Rows are one point carried round by a steady rotation, each followed by how many ticks it has turned.
The counts run from 0 to 214.
[ 93  57 142 108 123 142 117  75 146 127 114 158 149 116 124  60 146  98
 168 116 128 147  85 140 107 153 130 115 161 138 113 111 115 144 156 114
  83 121 128 198 138 135 181  99 175 149 149 118  85 127 111 175 126 116
 123 116 137  99 159  86  72 113 134  74 132 129 148 143 143 126 146 134
 145 143 154  82 145 135] | 158
[130  66 179 122  99 125 154 110 149 130 119 164 144  80 110  98 121 145
 185 158 158 130 107 111 122 149 109 146 152 126  90 122 126 129 149 112
 116 130 157 180 125 139 168 112 158 142 144 136  62 146 178 139 150 114
 142 136 145  81 138 100  85 135 116  70 101 115 173 151 155 127 131 137
 156 141 147 102 140 133] | 82
[ 94  60 165 165 131 111 138 140 163 108 148 180 177 120 114 121 134 107
 185 142 180 134 132 190 141 205 135 128 162 140  91 136 140 131 148 137
 121 149 145 141  97 132  86  98 109 120 143 124 131 135 152 161 123  98
 147 127 169 118 119 114  70 106 138 136 143 132 160 105 159 151 133 140
 172 147 104  95 149 168] | 171
[108 109 173  90 107 112 154  83 149 153 130 130 134 114  83 167  84  90
 127 103 168 118 110 115 123 163 156 131 159 140 140 164 151 134 198  91
 109 146 148 151  65 156 152  99 147 148 108  96 122 126 139 183  70 116
 122 109 175 155 117  96 121  79 106 132 160 139 132  91 111 139 115 120
 128 161 137 106 122 115] | 181
[130  68 185  91 133 114 130 132 160 172 127 146 157  82 120  93 157  99
 173 138 165 116 124 148  95 156 120 108 180 125 119 134 183 116 135 162
 124 165 143 192 115 138 143  94 127 118 130  96 132 139 150 185 113  90
 139 121 155 121 134 122  91 133 113 111 154 118 141 120 121 118 122  99
 160 157 152  97 123 165] | 24
[122  88 148 137 105 112 123  81 138  99 145 167 121 142  99 158 119 137
 162 131 175 130  99  84 153 142 143 163 160 135 164 163 141 187 155 120
 108 159 157 171  68 159 128 111 142 162 120 113  75 147 116 145 111 100
 149 118 144 140 129 107 135 132 103 149 134 170 163  99 123 147 135 109
 114 206 111 122 150  97] | 88
[131 111 139 111 123 120 126 124 134 134 171 174 148 111 148  90 146 104
 153 125 155 170 139  97 120 129 126 140 139 104 129 160 133 127 132 132
 107 140  87 187  84 161 123 103 122 161 136 118 120 130 114 172 138 126
 161 107 154 100 109 104 141 100 122 153 197 156 154 121 135 196 125  74
 156 167 139 118 178 125] | 204
[104  80 162 137 156 110 116 102 158 108 145 190 135 124 119  88 145 116
 154 141 123 184 130 148  90 145 100 140 196  90 119 151 113 190 149 122
 135 135 130 197  95 143 139 110 151 131 126 111  61 141 106 142 121  99
  89 118 138 126 117  98  96 117 140  99 136 149 140 141 140 150 169  99
 141 145 139 120 173 101] | 8
[115  88 158 148 139 123 139 108 124 105 120 160 131  97 112 145 112 142
 159 143 137 156  93  87 118 124 131 146 158 111 149 128 137 163 181 111
 137 111 153 208 106 132 138 123 133 144 133 106  31 153 134 154 127 133
 126 138 147 140 129  89  88 131 140  65 129 154 146 142 124 139 122  74
 133 184 148 117 169 114] | 84
[115 104 179 118 141 107 122  73 140 102 161 186 167  93  91 119 125 149
 161 164 136 181 134 103 114 168 141 162 148 111 152 136 128 166 124 172
  73 133 148 113  98 188 103 143 137 138 119 130 127 103 123 164 144  99
 148 147 123 164  93 124 123 114 147 115 147 136 136  90 151 180  92 134
 161 165 139 138 149 131] | 58
[104 102 204 108 140 120 159  83 118 121 119 149 149  73  82 143  93 157
 176 162 159 126 120 106  94 166 121 168 145 105 145 134 142 146 129 162
  72 108 167 134 123 165 145 130 127 130 104 123 109 147 151 143 142 108
 161 162 134 155 134 117 104 117 155 111 109 143 130 104 155 171  84 144
 167 135 107 121 165 132] | 134
[ 86  65 153 161 146 123 164 109 160  88 115 165 138 134 151 125 114 137
 187 122 178 170 108 128 134 163 129 151 157 106 152 118 139 201 135 145
 131 102 131 143 110 162 126  96 131 126 152 103  92  98 158 129 140  82
 148 128 144 141 126 113 111 123 155 100 166 144 146 110 120 164  90 102
 170 164 111 168 169 131] | 115
[122 123 156 146  85 117 148  94 112  93 154 175 159 129  90 101 130 163
 181 131 187 118 105  96 151 154  96 159 143 131 125 164 109 117 165 103
  91 141 176 164  83 163 152 107 144 142 135 128 128 123 154 147 126 116
 158 139 149  83 119 107 112 138  69 162 148 159 160  98 148 164 165 138
 133 140 100 119 161 135] | 91
[113 111 154 121 134 112 148  84 152 149 139 158 103 122 111 112 157 109
 170 123 154 138 117 133  88 133 122 173 184 106  98 132 144 152 158 130
  94 138 147 175 104 130 132  71 188 155 115 112 124 152 106 180  76  74
 105 113 157 113 119  93  81 120 104 135 125 112 142  95 125 117 128 107
 150 144 142 112 159 124] | 212
[ 92 134 152 123 103 119 138  77 109 133 151 144 141  83 152  87 130 129
 161 155 126 161 108 100  88 176 119 147 150  70 172 131 123 139 130 123
  69 115 130 169 134 176 188 110 146 149 131 113  91 118 102 188 135 111
 146 150 124 135 116  88 106 108 140  93 141 160 123 155 148 144 103  76
 141 142 105  99 139  98] | 102
[ 95  40 166 132 133 105 118  83 157 103 111 171 188 114 111  85 143 126
 151 126 134 138 135 130 110 174 137 125 174 111 107 100 100 140 165 133
 121 123 152 188 117 171 152 118 116 113 146 138 103  89 180 105 165 121
  95 108 128 133 120 118 108 157 123  96 153 133 134 119 145 177 141 158
 159 158 118 137 137 139] | 113
[ 94  48 177 113  78 114 131 134 157 148 114 145 162 101 101 110 107 105
 180 129 173 109 110 128 151 155 149 141 126 174 149 138 123 101 144 123
  98 112 160 169 126 117 157  62 110 155 124 125 116 108 171 162 148 128
 154 112 188 107 130 112 126  73 133 123 117 112 151 121 153 152 138 140
 159 150 134 106 140 154] | 126
[ 98  70 156 118 136 127 119 100 151 120 148 158 135 120 126  97 109  94
 165 135 115 176  98  96  99 113 145 137 143 126 157 150 160 193 143 134
  82 124 129 175  98 122 120 131 146 172 128  97  79 120 103 168 128 102
 116 104 119 153 116  92 112 124 139  87 157 170 111 152 144 170 131 114
 128 195 138  98 154 149] | 160
[110  93 179 106  91  97 142  77 173 152 123 122 164 107 102 117 151 143
 156 136 150 129 116  99 158 148 109  78 150 160 149 141 125 109 166 103
  99 118 144 182 100 164 200 105 133 120 153 104 113  80 191 161 138 113
 148 113 138  79 108 138 119 123  99 124 159 140 143 111 123 137 134 123
 151 141 124 114 131 148] | 73
[ 90 105 130 156  97 116 112  96 139 101 150 153 141 150  99 127  92 127
 146 108 134 130  93 156 131 175 130 134 148 127 113 144  90 120 181  81
  93 158 178 163  81 134 182  75 153 156 141 106  94  93 128 128 112 136
 136 117 182 102  96 121  88  86 120 122 143 158 138 143 143 143 151 164
 163 141 117 103 143 121] | 198
[109  44 182 128 138 106 127  92 179 128 108 160 165 122 117 112 144 148
 200 153 152 124 109 140 122 149 127 106 163 144 154 127 138 185 124 156
  92 135 161 162 123 137 155  94 123 114 136 100 111 113 158 122 127  86
 153 128 113 136 123 137 115 144 139 131 140 166 172 135 114 101 123 136
 178 170  94 130 156 160] | 117
[104  68 171 144 101 141 115  98 140 100 120 161 166 118 105 131 101 146
 177 140 145 123  76 108 147 166 142 126 139 168 154 124 149 161 156 126
  88 127 173 157 100 146 135 145 139 162 139 108  66 110 135 144 118 113
 143 145 150 123 144 129  95 144 114  73 124 135 147 133 157 133 134 163
 134 187 134  97 134 143] | 86
[ 90  65 169 135 138 116  98 106 146  95 141 181 147 114 114  74 109 131
 163 155 114 201 117 137  96 147 123 136 150  93 145 133 104 191 141 124
 101 127 162 168 116 130 138 129 137 133 145 122  60 116 123 139 166 101
 114 131 156 145 119 109 110  94 171  81 144 158 141 164 159 166 150 118
 162 161 142 112 167 108] | 9
[101  85 198 116 130 117 165  82 124 124 108 156 137 110  87 136 108 159
 189 169 178 113 128 122 110 164  99 163 157 132 115 112 172 129 124 150
  72 130 173 137 114 128 154 116 142 127 126 120 123 133 132 143 113  89
 149 150 150 126 143 107  70 134 121 139  97 135 135 105 141 164  87 164
 170 130  89 113 159 139] | 135
[ 77  76 180 136 161 111 120 144 149 105 137 180 187 105  90 108 122 128
 174 151 166 144 135 173 135 179 140 131 159 144 145 141 124 142 149 143
 118 137 163 146 114 136 107 104  83 115 122 122 137 118 181 156 138 105
 121 138 141 146 102 129  84  99 153 120 143 139 156 119 154 141 144 137
 171 150 123 122 175 162] | 170
[108  69 170 112 111 109 135 119 174 130 134 137 143  92 103 151 148 104
 136 137 160 166 143 155 125 171 118 123 163 106 117 136 143 112 151 107
 108 124 131 155  78 160 132  64 105 122 108 110 104 126 142 161 136  89
 119 101 197 132 104 109  98  56 162 123 134 113 151 122 114 146 101 122
 175 114 147 122 148 124] | 21
[140  88 152 138 149 112 123 129 156  90 133 154 153  99 120 132 104 141
 167 124 166 151 133 110 120 155 125 132 168  84 166 140 141 152 112 134
 131 155 160 180  77 158 133 121 103 128 142 106  71 130 141 112 143 123
 165 140 177 145 114 115 148 119 147 124 169 174 150 154 142 179 111 111
 171 179 117 152 163 126] | 40
[113  84 140 152  89 116 124  91 148  81 130 171 120 129 104 140 122 145
 184 128 175 121  79  93 160 163 143 149 134 160 133 130 161 179 162 120
 100 146 161 153  75 150 114 115 153 175 154 122  78 112 118 159 103 109
 170 124 164 126 135 123  97 138  83 111 135 150 147 108 137 131 133 147
 133 201 116 100 138 133] | 87
[127 101 174 104 117 121 165  98 171 137 143 160 143 100  93 146 104 107
 182 144 185  97 132 116 123 168 171 158 165 124  91 128 132 154 153 109
 100 123 129 156  98 162 141  82 146 149 131 115 119 139 178 143 110 101
 153 125 145 120 113 101  94 115 121 118 143 108 169  82 143 113  78 156
 166 139 131 103 139 161] | 78
[139  90 152 157 111 148 141 126 165  80 132 180 165 102 114 114 117 118
 148 142 166 146 118 129 168 206 141 124 148 111 108 142 124 162 147 110
 138 148 144 162  65 176 122 137 137 140 155 134  94 125 168 134 144 128
 161 106 171 117 126 113  97 122 112 103 155 161 162 113 186 156 138 153
 168 137 133 133 148 151] | 38
[103  94 191 111 134  90 123  86 145 125 120 152 144 137  72  95 108 143
 158 130 146 138 113 124 121 102  92 135 158 131 158 156 119 165 149 143
  74 112 162 159  86 132 155 132 131 139 100 139 125  99 150 128 143  85
 113 137 136 118 109 117 139 111 141 168 123 169 135  86 128 195 153 126
 159 167 115 144 198 102] | 165
[ 63  52 145 165 131 103 118  87 151 112 143 165 137 149 130 101 137 134
 194 110 147 142  91 156 128 166 115 115 182 149 140 111 122 179 151 136
 111 156 162 149 105 110 129 112 147 136 172 116  79  99 122 148 105 107
 147 125 189 113 127 122 111 132 110  97 163 132 125 117 122 160 146 143
 144 181 113  98 146 137] | 11
[ 96  59 160 105 139 136 110 100 141 160 105 151 152 109 118  66 131 108
 183 135 130 125 113 127  83 122 107 126 170 125 122 116 127 109 131 119
  91 133 147 207 138 111 194 100 149 150 131 109  88 138 141 173 136 122
 109 107 147 100 145 109  85 107 135 102 132 131 136 160 150 138 149 125
 167 160 136  97 152 150] | 157
[138 106 139 124 150 139 143  97 149  89 119 182 135  95 123 132  97 129
 163 140 160 147 103 102 119 164 154 143 140 103 143 139 163 196 100 152
  99 149 164 146  93 154 132 134 151 142 142 118  85 132 117 135 114 106
 154 144 143 146 137 105 114 122 143 106 145 174 145 144 134 146  98 111
 179 181 122 133 153 146] | 191
[ 88 111 139 142 147 126 140 110 143 118 151 177 139 140  95 127 139 128
 145 114 172 173 119 129 142 137 103 154 157 125  93 170 105 143 177  99
 134 129 144 174  82 139 111 101 129  94 105 121 128 118 154 156 124  96
  91 111 149 115  92  98  76  83 102 137 147 157 136 103  87 173 142  78
 164 144 137 130 178 134] | 168
[132 115 141 137 136 121 136  94 138 119 150 154 142 141 129 125 145 155
 200 124 162 142  98 105 137 137  98 105 160  94 130 136 150 150 142 108
 108 157 129 175  91 146 177  79 150 140 146  93  91 155 114 150  94 123
 196 128 161  89 123 123  84 114 118 139 175 175 165 133 110 129  98 104
 181 146  94 104 173 145] | 43
[ 87  57 171 107 105 122 121  71 134 126 147 183 136 155  90  88 111 119
 161 123 140 133  98 114 131 169 145 136 133 152 144 122 111 174 148 133
  74 136 148 158 111 149 144 135 156 158 146 136 108  80 137 151 108 103
 138 121 130 152 139 109 135 122 120 119 135 138 140  87 166 168 148 170
 131 192 129  89 143 127] | 162
[150  90 164  90 104 134 153 102 161 143 112 149 140  84  92 113 138 107
 100 126 181 117 143 117 120 158 116 131 168 116  83 151 132 110 141  97
 132 141 158 202  66 179 162 115 142 142 122 133 108 145 158 148 147 100
 115  81 162  98 134  90  99 121  89 127 126 138 142 113 151 176 143 115
 145 123 152 129 138 126] | 185
[102 116 133 164 109  98 142 125 171 100 156 167 151  99 132 113 123 100
 154 146 149 177 106 166 115 184 174 153 171 120 148 145 134 176 176 100
 116 113 158 158 111 139 117  77 149 129 120 111 101 108 147 172 119 106
 107 123 153 122  92  99  85  80 137  90 152 141 138 146 142 109 131  95
 146 144 136 133 124 116] | 66
[121 125 146 126 132 125 118  65 144 100 144 173 141 128 103  96 122 123
 162 125 162 120  98 123 129 174 116 126 163 104 128 153 110 201 152 107
  88 156 156 172  96 170 200 118 188 123 141 128 104 153 124 132  90 103
 179 138 135 108 123 117 111 125 118 135 144 164 171 132 139  95 148 131
 158 146 108 119 144 100] | 194
[108 103 145 111 125 131 146  87 131 118 131 137 183  97 124  95 132 148
 181 131 168 126 122  89 144 143 121 101 150 140 147 144 146 108 137 123
  84 163 154 186 109 151 166 119 106 136 135 110 141  94 147 156 118 126
 121 125 112 103 108 108 107 129  80 160 190 201 123 149 106 171 139 111
 167 165  79 118 152 171] | 148
